0: [132  90 160  95 110  92 153 109 169 124 151 159]
1: [146 106 185 136 110 105 100  84 200 103 151 106]
2: [102  95  99 119 139 119 118 140 112  85  84  85]
3: [111 200 135 163 154 139 185 183  76 158 105 143]
4: [139 201 131 150 124 171 159 124 169 103 168 126]
5: [118 139  89 113 120 149 107  95 169 106 125 135]
6: [176 151 161 139 100 152 142 124 161 110 139 146]
7: [109 243 133 116 111 155 160 105  83 159 175 134]
8: [117 166 105 170 123 193 107 208  96  98  85  42]
9: [ 82  97  98 110 136  99  92 137 116  92  95  65]
10: [117 141 147 110 155 129 130 106 144 125 120 142]
11: [117 172 139 161 134 132 123 175 136 109 131  90]
12: [ 76 163 123 128 155 127  96 203  62  77 119  52]
13: [ 79 191 173 135 119  66 144 144 103 139 118 132]
14: [124  55 157 111 146  37  94  51 175 142 141 130]
15: [128  79 163 139 102  98 124 124 153 134  71 143]
16: [136  91  92 142 110 132  86 157 103 152  81 126]
17: [119 105 123 128 159 116 116 157 133  68  85 153]
18: [124 181  99 121 134 169 140 141  35 178  97 147]
19: [141 113 133 142 166  91 102 145 139 118 114 126]
20: [ 91  86 119 113 139 125 114 133  87 129 168 132]
21: [162 205 137 152  82 134 197  81 213 163 182 127]
22: [149 197 144 144  78 142 180  82 215 142 195 122]
23: [160 175 102 131  82 171 119 103  90 154 140 115]
24: [187  99  86 145  41 120 148  42 178 188 115 151]
25: [166 104 120 152 134 147 131 128 102 155 101 165]
26: [ 93  79 114  69 129  82 127 110 109 153 140 183]
27: [129  67 124 108 154 137 105 135 134  95 113 120]

[164 151 149 140 110 134 130 143 144 125 127 141] 6 10 11
[110 144 146 109 131  95 148  96 114 167 136 130] 10 13 0
[179  98  85 138  52 120 120  55 190 172 121 140] 24 5 0
[118 126 120 139 151 128 104 166 138  64  85 123] 17 2 19
[213 158 124 174 109 203 121 182 112 126  56  70] 8 11 23
[191 104 112 165  90 248  66 173 138  76 157  34] 8 11 23
[134 221 115 147  94 167 150 127 167 101 160 129] 4 6 22
[139 146 105 139 132 152 112 161 113 129 131 115] 11 16 19
[111  98 193 106 116 123 110 128  60 159 131 100] 20 10 27
[192 229 110 182 123 237 137 137 184 101 149 100] 4 6 11
[141 144  74 129 133 135 155  99 184 141 157 162] 5 10 4
[104 118 150 109 149 113 130 101 146 113 135 138] 10 0 19
